In the data rows, 500 means zero.
Here are some rows, each followed by its group. Rows of different groups can look alike.
[393,650,512,608,416,409,519,733,396,372,564,343,572,404,528,521,433,630,
 650,601,428,635,420,423,562,608,528] 1
[627,659,704,485,597,560,820,256,841,386,545,550,550,626,182,784,420,329,
 445,643,681,575,538,457,596,229,494] 2
[509,312,573,642,599,501,574,553,500,691,555,800,619,487,583,597,673,593,
 280,355,352,303,463,741,421,696,646] 3
[353,599,572,478,489,530,446,455,686,349,580,485,560,404,375,779,418,538,
 448,527,602,657,498,417,437,434,459] 4
[676,419,644,310,588,695,502,442,647,584,462,694,386,665,373,595,479,424,
 528,507,474,508,533,483,517,379,505] 5
[335,661,651,430,534,536,441,501,611,410,484,489,547,358,267,566,350,386,
 355,485,594,695,553,447,539,424,332] 4
[465,469,335,542,524,566,532,467,478,563,405,560,561,391,717,525,517,551,
 661,514,548,537,397,385,541,537,377] 6
[553,594,383,276,386,335,606,440,433,301,586,326,218,486,600,344,663,649,
 570,721,470,279,625,283,733,346,497] 7
[502,520,341,641,501,596,424,450,487,678,426,556,644,403,579,400,430,402,
 608,362,552,565,410,469,358,489,345] 6
[275,403,239,660,651,420,409,388,515,671,333,513,666,190,874,398,602,582,
 414,282,622,423,411,297,486,554,282] 6
[733,386,564,588,375,749,433,530,484,516,405,597,421,586,477,572,449,457,
 648,498,571,443,357,524,606,514,529] 5
[433,712,242,326,530,294,519,540,388,307,556,394,370,508,658,325,675,680,
 447,691,354,387,591,290,574,433,575] 7
[371,802,326,324,435,131,539,629,408,156,638,231,283,621,589,317,778,683,
 498,832,257,430,599,408,494,585,668] 7
[449,383,657,599,507,622,322,594,457,539,470,627,627,560,437,524,354,291,
 478,266,563,595,494,718,403,517,506] 8
[472,427,392,604,490,534,324,489,448,680,353,546,659,368,473,510,332,414,
 546,273,540,668,388,532,348,576,398] 8
[482,625,367,405,440,369,459,644,425,468,465,397,458,619,467,443,526,576,
 461,620,430,552,434,617,425,543,711] 7
[533,581,539,570,512,510,413,454,547,488,443,450,523,537,428,610,399,455,
 430,531,513,593,550,572,446,539,477] 8
[509,435,375,672,467,596,354,466,479,724,339,548,708,554,461,548,363,351,
 478,339,491,679,449,665,251,622,520] 8
[621,539,540,534,430,548,469,707,389,551,430,470,574,524,462,362,405,508,
 674,463,476,622,293,558,527,705,668] 8
[490,606,283,485,476,325,563,381,472,368,479,381,354,558,661,534,615,687,
 487,630,496,335,512,403,508,468,532] 7
[431,558,511,379,546,418,303,491,472,255,578,391,376,394,568,512,616,620,
 479,564,405,583,505,439,456,574,521] 7
[582,433,598,504,614,655,545,146,849,418,518,661,563,553,445,694,548,323,
 434,533,561,460,597,477,571,331,372] 2
[394,667,402,387,491,282,469,556,455,368,588,371,294,529,507,490,583,658,
 492,671,332,494,533,323,539,565,573] 7
[389,575,542,373,533,345,579,725,374,454,598,409,480,461,422,384,484,571,
 390,575,403,660,559,510,496,517,624] 7
[497,467,297,683,373,643,503,552,419,623,540,633,754,279,578,531,419,564,
 591,432,464,593,354,348,520,567,446] 1
[435,712,326,328,501,188,495,535,286,325,571,379,380,519,552,349,663,711,
 494,724,404,532,500,377,465,508,644] 7
[521,424,624,484,561,583,527,505,446,494,529,623,554,471,592,445,624,678,
 485,471,563,411,560,504,643,580,503] 3
[293,452,492,584,559,451,234,486,508,449,521,415,614,412,574,527,350,447,
 522,388,688,544,537,403,468,608,375] 4
[117,622,480,499,457,284,317,581,395,413,601,317,545,293,453,481,401,639,
 396,515,434,571,539,402,434,652,310] 4
[652,257,519,385,502,612,447,322,613,426,466,546,416,578,460,525,488,418,
 483,526,562,424,540,413,492,296,436] 5
[325,448,518,573,413,578,227,584,520,608,504,521,678,331,427,636,274,390,
 464,297,544,673,381,577,403,624,404] 4
[495,376,474,507,449,555,542,448,517,409,511,445,387,622,607,559,619,682,
 722,627,484,467,360,371,670,497,533] 5
[453,489,479,571,526,544,395,567,441,671,410,492,647,360,580,465,414,444,
 517,389,597,545,458,408,522,489,297] 6
[785,498,713,628,461,740,492,567,627,639,314,568,637,663,248,499,170,188,
 539,370,554,749,407,802,440,376,628] 8
[316,608,377,551,436,422,572,752,280,478,620,408,576,399,410,499,500,605,
 562,628,498,580,445,385,542,597,560] 7
[611,612,646,495,542,635,556,279,838,479,562,585,433,494,359,731,474,378,
 442,675,624,459,521,461,507,317,429] 2
[554,578,482,476,428,540,475,748,355,546,397,522,469,520,378,402,330,370,
 541,436,514,694,465,627,423,414,455] 8
[619,376,551,379,435,610,523,396,421,375,567,501,253,631,636,364,638,578,
 583,604,480,313,530,305,660,316,530] 5
[578,556,586,505,619,461,652,254,775,298,485,484,404,680,347,754,556,414,
 443,681,673,453,638,492,475,266,578] 2
[630,347,600,524,486,687,591,452,461,639,419,579,469,590,441,537,522,376,
 563,395,593,523,578,567,445,558,453] 8
[655,545,634,550,487,673,531,351,711,468,525,611,674,563,316,708,318,339,
 631,516,680,630,498,559,533,408,503] 2
[565,409,627,478,505,569,479,441,519,431,415,365,409,517,511,425,551,423,
 580,482,419,445,510,452,525,347,434] 5
[664,454,712,367,591,540,628,327,792,522,543,652,462,612,194,670,491,385,
 404,549,662,480,547,576,659,270,455] 2
[250,621,636,523,507,475,333,475,486,439,476,482,557,304,400,644,345,533,
 482,437,572,543,506,408,472,554,288] 4
[541,249,493,580,549,524,563,419,476,710,568,737,506,491,570,619,690,588,
 340,424,361,243,502,634,380,754,741] 3
[610,450,505,320,559,486,426,529,457,441,579,435,244,588,606,396,680,547,
 563,592,400,311,567,333,651,405,527] 5
[496,436,434,474,505,496,495,702,331,650,504,488,547,624,431,434,466,447,
 495,452,433,632,477,730,356,651,656] 8
[380,691,394,525,471,349,345,704,330,491,463,479,662,467,461,472,434,431,
 496,496,430,676,465,485,407,631,458] 8
[519,569,514,522,399,552,495,538,522,571,484,452,451,597,334,601,379,402,
 583,491,507,576,525,654,439,516,581] 8
[608,564,575,447,443,568,620,571,568,508,529,458,439,591,436,436,514,506,
 562,660,574,510,391,517,653,411,612] 7
[578,495,448,547,504,470,499,623,466,580,428,498,583,515,498,345,425,404,
 643,434,468,597,365,575,424,557,475] 8
[331,561,570,606,452,542,274,688,480,611,392,383,656,317,388,639,178,339,
 462,263,583,794,466,597,447,507,323] 8
[617,542,592,581,480,627,707,469,745,513,616,600,721,521,410,658,394,453,
 465,596,682,502,514,464,507,269,449] 1
[567,554,618,503,427,475,546,552,464,470,509,433,475,636,353,419,472,362,
 583,529,467,570,597,593,457,410,552] 8
[551,353,407,575,586,612,446,468,472,748,376,665,657,393,610,414,416,544,
 541,331,639,471,421,547,408,525,406] 6
[663,414,564,498,419,581,390,596,422,597,323,537,501,657,434,376,348,329,
 634,405,455,679,442,630,447,536,522] 8
[526,402,439,577,526,402,514,435,486,550,473,557,542,421,570,503,570,516,
 411,432,514,449,588,607,461,571,518] 3
[603,580,447,552,454,552,523,519,522,640,385,540,591,516,480,450,352,366,
 558,392,461,650,439,599,328,478,492] 8
[319,471,621,633,589,547,502,600,470,679,552,609,604,391,583,540,563,596,
 408,339,538,456,508,509,469,642,380] 3
[515,585,524,565,475,562,417,588,530,594,403,481,524,408,513,413,448,395,
 488,405,507,564,537,554,522,442,397] 8
[572,616,392,459,462,471,544,643,413,448,433,391,429,601,459,536,500,515,
 553,576,371,562,412,562,425,572,733] 7
[439,311,337,568,664,562,476,385,566,551,438,577,456,448,659,660,645,608,
 407,391,286,353,478,288,541,460,364] 5
[509,517,517,629,606,444,569,583,527,615,495,562,572,465,465,465,596,608,
 423,484,476,392,444,538,498,562,588] 3
[528,571,407,367,545,475,508,368,541,262,534,443,324,540,493,519,561,540,
 546,668,547,400,617,383,498,404,515] 7
[487,485,439,381,562,405,532,477,413,446,630,401,219,651,593,423,700,587,
 481,636,412,340,628,397,559,484,641] 5
[336,538,400,599,564,433,443,512,513,593,482,388,599,245,608,467,502,536,
 452,372,514,529,454,457,421,605,354] 6
[419,472,463,639,490,577,327,501,503,615,408,518,559,383,647,517,461,556,
 516,408,495,475,417,426,509,483,279] 6
[572,375,529,460,486,511,439,512,429,556,415,518,487,482,502,438,533,495,
 525,499,485,486,494,500,550,530,485] 5
[616,550,587,487,431,552,601,508,573,463,436,441,416,565,466,419,491,440,
 563,565,449,455,554,554,488,461,568] 8
[611,490,438,425,499,559,453,514,468,565,486,566,383,572,569,392,549,499,
 497,446,448,385,537,436,534,465,493] 5
[495,409,659,527,547,480,587,464,648,507,588,621,531,453,355,665,534,509,
 417,515,535,426,526,623,492,497,447] 3
[535,288,630,539,489,613,517,557,427,673,390,578,579,550,603,473,526,482,
 419,329,483,375,521,803,346,641,727] 3
[480,645,435,504,415,335,696,596,416,461,595,357,488,487,427,472,451,631,
 497,623,378,540,441,473,607,423,644] 7
[518,568,480,639,480,658,476,530,552,540,462,643,655,573,382,538,419,523,
 602,470,556,652,355,579,235,516,650] 8
[405,469,408,608,597,582,428,546,455,681,351,507,600,424,603,412,465,402,
 422,352,478,539,492,472,448,546,393] 6
[548,421,514,517,417,592,627,597,455,619,663,611,536,556,423,506,546,572,
 610,591,379,481,406,421,645,476,526] 1
[406,485,470,437,415,478,367,530,476,476,428,425,368,495,633,430,491,467,
 557,485,443,540,530,449,506,486,518] 5
[409,648,286,469,381,356,545,567,342,235,608,351,522,533,515,371,545,687,
 620,690,448,510,549,446,460,570,568] 7
[580,530,708,589,584,589,470,331,755,515,516,457,435,514,354,647,367,399,
 526,425,510,483,555,545,593,282,384] 5
[698,421,527,361,530,610,469,266,684,535,408,571,303,684,539,594,539,434,
 467,473,597,433,574,423,611,471,430] 5
[348,397,386,585,587,357,554,392,529,603,450,421,505,207,703,384,618,600,
 536,424,530,373,419,333,625,555,228] 6
[681,307,419,415,460,647,415,238,536,383,463,518,243,568,606,435,691,614,
 637,575,536,269,546,360,581,335,425] 5
[439,587,396,432,537,363,572,539,434,434,518,405,375,423,556,369,596,643,
 456,493,434,496,519,465,468,591,498] 7
[464,588,524,481,649,463,589,337,648,389,545,467,485,494,514,531,525,450,
 435,564,577,461,540,420,479,354,474] 2
[369,463,435,552,517,447,333,492,415,569,404,470,574,381,564,402,394,470,
 436,386,615,570,443,457,439,553,396] 6
[73,656,639,500,497,408,172,535,623,507,555,251,626,75,425,607,251,437,
 459,337,489,658,589,358,477,529,200] 4
[589,205,541,481,576,534,618,520,485,613,499,740,399,533,673,559,696,629,
 334,381,438,264,517,627,375,522,658] 3
[767,419,577,614,437,718,419,651,350,665,340,557,565,687,372,563,323,261,
 619,313,443,705,435,686,312,602,619] 8
[560,342,705,685,526,551,676,632,551,781,481,675,517,526,365,577,501,465,
 437,303,389,520,482,792,498,513,617] 3
[558,547,523,314,574,352,623,471,537,385,641,340,257,615,430,499,574,659,
 479,709,467,421,622,393,671,431,549] 7
Which 3 groups are nearest to each row below, nearest first, going by the distance to the group's nearest row?
[506,620,416,392,439,386,608,584,352,362,593,292,365,609,507,278,586,662,
 447,637,382,566,511,457,491,555,675]: 7 5 8
[579,441,576,522,414,717,457,440,491,662,350,555,625,688,403,416,399,302,
 568,365,531,648,476,673,494,479,513]: 8 5 6
[531,622,480,457,579,443,588,681,505,448,489,433,444,504,509,474,553,632,
 528,561,418,547,407,465,559,477,558]: 7 3 8
Which 2 groups are nearest to each row below, nearest first, going by the distance to the group's nearest row?
[652,616,673,417,594,416,653,307,716,377,496,404,397,609,426,612,511,365,
 434,645,586,384,627,527,524,353,556]: 2 8
[405,503,474,471,538,348,514,363,617,459,585,512,609,346,552,552,510,537,
 402,488,632,515,497,395,526,473,359]: 2 6
[663,400,805,550,662,661,661,223,932,504,575,714,589,597,219,841,348,239,
 341,546,685,548,539,651,612,146,377]: 2 5
[501,548,484,444,444,371,605,664,390,469,557,393,461,551,523,393,538,606,
 430,573,406,467,500,641,528,667,629]: 7 3
Which 3 groups are nearest to each row below, nearest first, going by the average distance to the group's rows?
[436,485,598,394,538,519,352,454,550,362,519,472,317,502,424,423,577,494,
 459,603,447,469,616,382,590,393,473]: 5 7 2
[571,592,724,632,587,686,741,339,909,519,582,608,741,493,248,841,324,330,
 452,591,769,629,423,498,574,292,353]: 2 1 4
[620,271,458,417,488,647,382,413,412,512,445,468,445,591,533,396,555,416,
 527,416,607,473,519,457,503,438,446]: 5 6 8
[523,578,490,468,568,405,542,354,696,393,592,525,525,598,431,580,589,413,
 331,572,518,568,467,524,568,406,546]: 2 5 7
[539,507,465,550,438,504,586,526,406,493,573,445,552,468,564,458,487,647,
 650,560,609,473,408,438,506,530,596]: 1 7 6
A new table starts here, with new groups. Each row is followed by its group. Groups can overlap.
[572,425,545,375,616,480,317,372,466,470,449,529,553,459,612,454,600,641,
 454,500,577,393,542,488,422,309,559] K
[535,572,594,519,585,601,467,485,517,679,382,376,575,463,633,484,476,463,
 620,436,635,463,467,379,565,337,281] A
[233,685,376,584,403,564,509,482,572,585,619,403,436,462,350,550,714,415,
 485,514,319,484,397,424,775,428,554] Y
[774,577,544,414,436,577,397,405,455,566,392,639,410,485,542,527,625,417,
 532,373,536,288,456,538,500,434,541] K
[653,326,526,380,486,422,550,506,712,533,425,664,315,613,530,460,429,417,
 454,456,405,442,455,625,351,571,486] H
[366,494,551,613,384,586,637,565,374,572,525,476,741,507,281,609,436,586,
 417,509,518,730,575,495,452,599,599] B
[481,456,415,437,579,486,554,460,747,431,429,530,428,561,623,412,385,551,
 437,463,363,522,543,556,486,516,398] H
[425,405,554,553,662,534,368,495,548,588,398,389,591,574,661,469,587,619,
 576,442,565,555,476,333,320,181,351] A
[357,689,454,479,588,544,614,602,502,724,537,444,480,546,606,403,627,513,
 754,470,599,470,441,579,526,582,432] A
[520,413,498,399,441,404,456,551,311,333,744,331,539,624,568,510,315,374,
 555,715,595,568,498,385,570,486,467] L
[630,389,444,306,520,587,425,498,553,460,385,480,391,372,588,592,495,531,
 484,477,453,606,526,435,604,557,634] J
[521,577,636,499,641,608,459,321,538,388,362,540,540,424,592,549,528,455,
 532,372,515,473,563,529,542,549,502] K
[361,496,461,610,530,464,511,549,594,621,504,483,410,518,423,629,684,520,
 516,617,358,504,402,412,396,559,569] Y
[551,341,410,575,443,491,399,527,353,380,564,330,438,816,553,562,351,469,
 537,644,428,520,463,670,489,428,429] L
[575,276,438,525,447,226,438,554,464,402,507,572,346,315,476,489,500,626,
 438,291,693,433,448,560,422,768,589] J
[455,590,443,554,611,483,445,349,376,397,387,578,482,503,616,312,585,616,
 564,467,520,493,476,674,428,348,626] K
[527,325,384,440,387,507,369,558,389,438,635,457,534,756,583,485,405,465,
 626,578,545,540,487,421,486,547,452] L
[570,629,387,510,491,457,674,479,631,442,423,473,331,493,537,334,326,488,
 457,529,370,498,436,753,659,461,395] H
[542,575,506,425,400,617,395,294,350,580,386,639,539,351,442,227,595,350,
 566,321,617,421,411,524,790,403,642] K
[392,405,288,455,346,493,456,523,348,463,674,492,523,760,559,341,422,457,
 726,541,541,567,436,518,579,697,532] L
[635,354,469,493,431,485,377,518,489,407,459,496,327,379,465,627,522,473,
 416,319,479,482,448,534,566,586,583] J
[684,576,601,385,510,540,434,505,602,508,511,681,519,484,533,450,514,552,
 444,568,459,310,609,464,356,402,421] I
[322,584,518,665,505,451,528,525,641,491,633,422,402,472,384,761,661,397,
 424,477,333,451,442,370,493,543,482] Y
[468,406,382,496,517,480,462,457,408,329,408,484,335,420,544,421,532,514,
 507,483,434,713,430,617,549,399,782] J
[415,381,463,526,502,445,500,436,758,368,516,641,312,679,482,451,532,366,
 410,246,291,472,484,620,418,513,512] H
[668,371,392,426,532,472,441,548,519,418,320,613,328,425,658,555,531,566,
 524,398,492,648,493,430,323,627,672] J
[726,401,460,595,475,392,470,532,473,339,327,534,265,425,528,635,448,505,
 444,358,497,494,438,625,401,598,592] J
[429,721,475,505,579,551,523,444,657,404,615,603,575,419,549,392,545,625,
 451,427,426,313,666,518,536,564,362] I
[452,456,659,540,572,596,450,503,524,707,458,432,475,618,489,524,619,441,
 615,449,533,439,435,586,509,302,417] A
[631,551,661,421,479,491,424,416,514,459,559,550,598,332,438,387,439,478,
 311,549,557,292,592,435,616,274,388] I
[493,345,434,477,477,481,421,534,371,380,609,382,537,725,610,506,336,453,
 632,673,530,623,494,473,478,557,451] L
[671,381,303,356,409,515,445,502,729,634,366,674,396,605,597,359,477,597,
 471,362,412,372,497,511,457,508,390] H
[547,584,550,424,559,537,486,484,567,525,443,691,521,501,572,361,535,589,
 497,606,471,386,630,553,356,514,510] I
[753,665,567,1,594,838,513,604,846,798,670,491,407,625,526,764,592,652,
 398,883,162,40,795,849,763,677,335] I
[292,567,538,442,638,544,438,312,471,334,547,562,503,512,585,400,708,461,
 557,380,427,558,521,518,456,399,685] K
[571,444,329,593,380,439,414,508,372,335,551,436,582,623,644,457,290,433,
 629,402,650,560,478,237,507,632,323] L
[461,565,617,532,546,592,553,554,486,782,461,446,484,558,470,460,595,452,
 681,481,543,398,442,697,561,497,393] A
[380,573,531,657,387,455,476,476,539,567,571,385,515,327,292,587,588,367,
 387,507,486,417,375,266,724,390,457] Y
[572,565,535,411,585,397,486,515,500,453,511,681,486,499,604,272,559,613,
 494,697,497,462,587,496,211,307,591] I
[351,610,618,523,657,633,531,496,569,585,467,405,598,489,645,503,551,415,
 675,418,592,600,499,362,517,482,378] A
[496,393,383,611,312,488,366,489,328,377,660,417,529,733,468,481,389,386,
 550,416,501,444,448,561,624,553,399] L
[648,426,451,494,440,538,390,545,426,343,593,374,541,684,631,643,296,394,
 544,569,513,523,531,361,502,529,300] L
[259,540,677,653,635,524,550,429,409,569,456,301,567,498,476,323,516,462,
 626,549,613,580,402,677,635,218,462] A
[467,553,378,531,303,460,654,714,361,649,638,562,642,556,269,632,552,634,
 423,451,539,549,556,448,341,674,609] B
[432,466,287,395,399,401,488,605,317,458,750,335,564,635,578,330,337,572,
 650,695,648,492,492,542,711,648,423] L
[335,566,608,502,670,603,482,297,589,349,459,653,537,456,602,540,622,376,
 600,214,473,535,589,473,469,741,564] K
[358,403,574,711,511,293,485,497,483,486,466,473,466,444,384,548,595,474,
 459,670,506,595,325,275,278,270,621] Y
[273,385,616,495,607,346,638,396,677,294,573,542,460,470,463,325,404,388,
 438,431,454,627,507,566,486,583,539] H
[606,411,561,509,536,352,619,472,687,417,393,590,421,458,538,408,286,423,
 451,467,510,525,475,480,410,598,393] H
[422,614,479,568,383,632,641,626,378,537,532,455,662,567,346,679,488,546,
 410,566,422,750,593,485,417,437,605] B
[442,544,578,406,717,497,531,641,567,691,579,351,439,594,636,565,604,633,
 651,677,553,463,520,568,371,378,388] A
[511,400,461,466,454,462,478,497,378,411,484,520,286,419,441,452,575,438,
 526,499,443,613,393,730,549,544,802] J
[613,452,424,587,323,480,373,518,351,362,680,307,557,636,461,594,296,363,
 449,421,559,336,492,496,741,520,269] L
[500,582,484,645,292,620,606,577,331,603,512,412,691,538,211,690,436,555,
 295,465,488,566,552,581,620,434,525] B
[419,483,469,511,458,463,440,483,488,614,464,396,515,388,434,509,599,482,
 447,715,466,570,377,206,564,222,598] Y
[577,501,381,471,388,529,493,558,365,402,620,423,432,755,586,521,389,318,
 675,599,448,601,440,492,522,586,476] L
[635,454,349,433,517,482,465,509,474,416,345,390,385,321,602,491,409,659,
 450,516,546,540,502,580,661,496,563] J
[488,645,532,356,657,376,534,490,525,386,639,531,448,418,651,495,629,563,
 550,489,591,430,563,492,379,565,574] K
[484,227,464,457,577,558,328,452,580,315,397,492,370,516,579,627,583,580,
 418,389,375,685,540,486,380,436,672] J
[521,528,649,347,497,556,446,467,616,533,611,751,573,456,445,366,602,424,
 494,495,474,378,597,419,400,546,542] I
[472,473,406,479,438,523,455,505,553,763,413,477,569,352,462,502,581,542,
 519,638,518,473,404,162,637,495,473] Y
[87,677,67,331,0,904,467,462,473,936,747,999,66,999,200,158,999,0,
 999,150,0,850,18,485,275,488,999] Y
[557,399,455,405,478,503,447,468,518,427,426,534,470,268,528,540,457,470,
 480,304,598,559,535,370,657,750,567] J
[674,534,534,714,294,462,635,659,340,601,458,500,651,503,250,776,356,579,
 311,400,594,462,562,524,389,630,405] B
[403,624,608,700,550,483,543,503,466,578,475,446,577,420,516,450,516,407,
 632,264,705,424,430,460,534,520,307] A
[573,437,424,558,346,410,433,542,335,362,661,420,537,630,520,513,316,330,
 566,464,612,492,445,379,571,600,361] L
[336,405,300,680,312,542,460,562,388,611,499,511,796,578,311,522,537,851,
 338,315,528,590,581,442,410,470,504] B
[602,576,357,382,351,414,575,650,354,447,739,452,469,608,598,473,340,340,
 733,580,643,556,463,374,547,820,440] L
[390,594,309,743,490,257,602,606,441,602,484,436,397,407,424,454,545,698,
 506,650,569,383,338,562,491,575,473] Y
[443,390,684,438,693,441,447,386,474,446,512,571,477,489,493,525,619,527,
 499,489,530,416,549,676,386,547,627] K
[512,819,529,530,444,469,622,510,522,410,610,776,447,430,466,316,584,313,
 575,345,492,386,544,553,461,706,580] I
[571,650,243,353,272,683,390,560,411,488,743,314,443,775,535,558,477,349,
 596,537,343,417,487,559,877,474,408] L
[301,615,663,555,636,561,539,509,547,549,558,452,492,548,548,541,635,354,
 690,404,554,579,469,442,415,447,451] A
[540,507,728,522,542,528,479,419,567,451,477,712,563,430,409,428,479,380,
 426,451,481,331,625,567,450,596,481] I
[426,551,638,465,500,537,486,517,456,664,574,482,529,489,482,407,651,322,
 658,376,652,527,384,320,522,304,495] A
[553,325,562,456,455,370,513,392,589,445,457,562,430,500,425,341,396,377,
 351,475,469,487,427,553,542,288,514] H
[402,518,400,669,383,578,627,619,396,630,430,472,760,515,350,609,412,745,
 428,441,540,632,608,523,465,702,472] B
[514,568,596,400,517,572,421,423,600,444,553,686,645,395,538,361,526,466,
 435,452,477,415,626,303,464,448,469] I
[470,654,567,515,507,371,635,623,419,747,587,444,502,388,497,345,531,503,
 713,479,820,354,398,550,594,609,368] A
[610,321,624,207,607,448,525,462,418,460,502,321,572,167,519,509,304,626,
 429,807,680,627,551,511,752,547,587] J
[402,538,652,426,544,648,446,527,569,691,571,447,541,556,514,523,664,337,
 649,384,558,452,465,371,562,354,426] A
[497,818,406,616,512,561,575,416,521,404,406,671,544,418,608,234,455,571,
 548,385,478,410,585,571,508,588,395] I
[579,610,439,637,194,611,584,632,299,599,523,583,550,630,253,640,586,404,
 391,388,390,664,440,503,366,356,687] B
[595,612,550,408,509,511,466,460,557,495,510,693,547,425,542,345,519,508,
 476,520,532,383,584,429,428,499,489] I
[440,260,473,376,315,524,357,489,355,497,751,453,581,697,395,449,460,282,
 603,521,550,524,472,418,690,572,528] L
[329,528,641,646,643,383,511,536,539,529,614,313,562,462,506,530,527,534,
 536,366,693,385,480,451,514,429,255] A
[656,321,445,389,194,518,322,460,246,539,591,519,555,667,449,331,394,223,
 625,564,646,525,373,332,662,434,558] L
[403,570,550,832,454,365,547,444,454,480,411,439,453,361,319,564,483,356,
 454,494,524,492,331,435,579,499,470] Y
Which 3 groups are nearest to each row below, nearest first, going by the average distance to the group's rows?
[755,561,348,435,460,546,464,566,465,403,392,386,275,390,610,617,463,549,
 469,541,432,530,463,591,653,448,575]: J H K
[558,382,415,529,356,474,388,526,381,352,655,425,525,729,539,531,371,337,
 573,469,527,518,449,383,514,557,419]: L H J
[481,620,622,391,604,544,448,438,601,396,602,486,635,380,534,365,472,595,
 381,666,477,400,674,456,554,306,392]: I K A
[410,516,588,387,560,473,436,358,420,491,622,458,560,375,423,397,612,529,
 457,498,600,316,528,677,761,427,580]: K A I
[423,419,403,549,444,510,405,542,466,334,695,372,573,735,569,600,372,443,
 565,446,481,465,577,458,552,729,339]: L H A
[463,562,564,405,662,503,527,488,578,476,557,572,578,470,554,329,479,718,
 461,717,477,415,656,680,444,495,463]: I K H
[263,407,533,688,555,500,501,449,563,596,368,517,527,470,416,529,588,501,
 550,599,415,606,403,393,433,580,562]: A Y K
[329,578,417,578,392,573,697,601,341,618,516,458,791,459,338,499,423,703,
 482,558,582,702,602,510,546,679,568]: B A L
Which 3 groups are nearest to each row below, nearest first, going by the distance to the group's nearest row?
[526,621,508,410,591,591,366,332,493,369,483,464,550,401,632,472,599,523,
 448,393,504,437,550,412,594,271,506]: K I A
Which 2 groups are nearest to each row below, nearest first, going by the distance to the centre of the group?
[402,450,399,409,510,418,577,450,658,445,554,598,358,607,513,297,517,454,
 464,466,329,529,471,639,452,423,595]: H K
[533,239,614,463,627,510,465,407,484,409,343,443,520,307,481,565,345,589,
 432,540,559,609,544,642,608,690,561]: J K
[575,449,337,484,463,504,431,501,438,421,419,480,276,469,505,518,565,539,
 460,423,386,551,443,737,599,453,686]: J K
Which 3 other groups have their centres nearest to the centre of group K, nearest first?
I J A
Group A spreads out most along one direction. Which 3 other groups' directions of most spread are closest to that one, closest first?
K J B
Which 2 groups are nearest to each row below, nearest first, going by the distance to the group's nearest row?
[635,347,360,416,390,363,422,636,353,439,674,526,479,728,622,498,420,454,
 676,589,606,510,450,336,309,658,481]: L J
[484,365,619,615,487,486,606,645,366,556,448,480,707,566,340,726,395,671,
 375,646,547,713,606,527,196,527,575]: B Y
Which 2 groups are nearest to each row below, nearest first, going by the average distance to the group's rows?
[701,516,250,343,427,550,432,516,448,492,351,491,313,377,623,454,517,601,
 482,500,489,541,468,547,666,448,615]: J K
[430,424,392,659,406,487,401,498,521,746,345,522,471,505,358,497,637,577,
 482,569,421,401,357,449,513,441,504]: Y A
[520,532,431,699,280,491,659,690,344,638,537,601,576,621,263,684,530,582,
 431,361,492,542,509,625,286,691,572]: B J
[343,150,528,449,499,482,298,463,429,358,754,325,659,682,488,540,371,491,
 495,573,564,548,559,371,589,509,378]: L A
[424,392,575,362,566,532,544,405,768,372,478,561,456,527,581,438,432,358,
 452,443,360,641,531,403,468,476,510]: H K
[472,724,487,225,717,658,627,430,517,494,434,606,463,442,757,413,612,500,
 749,612,474,657,566,514,488,652,694]: K I
[386,558,335,697,494,590,489,439,474,654,239,476,503,467,495,418,543,550,
 578,619,376,623,339,448,588,425,536]: A Y
Which 3 other groups have their centres nearest to the centre of group J, nearest first?
K H I
Group K spreads out most along one direction. Which 3 other groups' directions of most spread are closest to that one, closest first?
L H B
Which 3 groups are nearest to each row below, nearest first, going by the distance to the centre of the group?
[584,415,533,313,400,291,544,508,646,435,695,602,351,472,435,410,504,307,
 351,404,527,401,433,408,472,406,551]: H I J
[757,405,454,352,476,492,436,574,447,443,423,440,334,328,553,597,460,514,
 449,561,509,547,463,519,591,492,633]: J K H
[382,475,409,384,551,444,582,458,726,427,581,520,418,534,566,357,445,521,
 457,484,391,527,527,561,558,547,471]: H I K
[486,607,406,657,372,411,554,553,488,672,483,506,401,411,338,544,625,444,
 520,544,491,360,315,401,586,542,519]: Y A B
[338,604,360,465,345,633,583,566,340,613,569,347,837,448,379,481,455,721,
 399,586,569,721,612,362,663,364,571]: B Y A
[390,566,415,583,551,561,465,494,588,539,443,365,473,461,517,655,589,526,
 450,661,332,569,444,281,534,295,479]: Y A K
[469,474,430,429,276,645,536,590,380,700,581,478,764,524,282,625,537,611,
 348,502,512,610,579,336,562,442,590]: B Y L
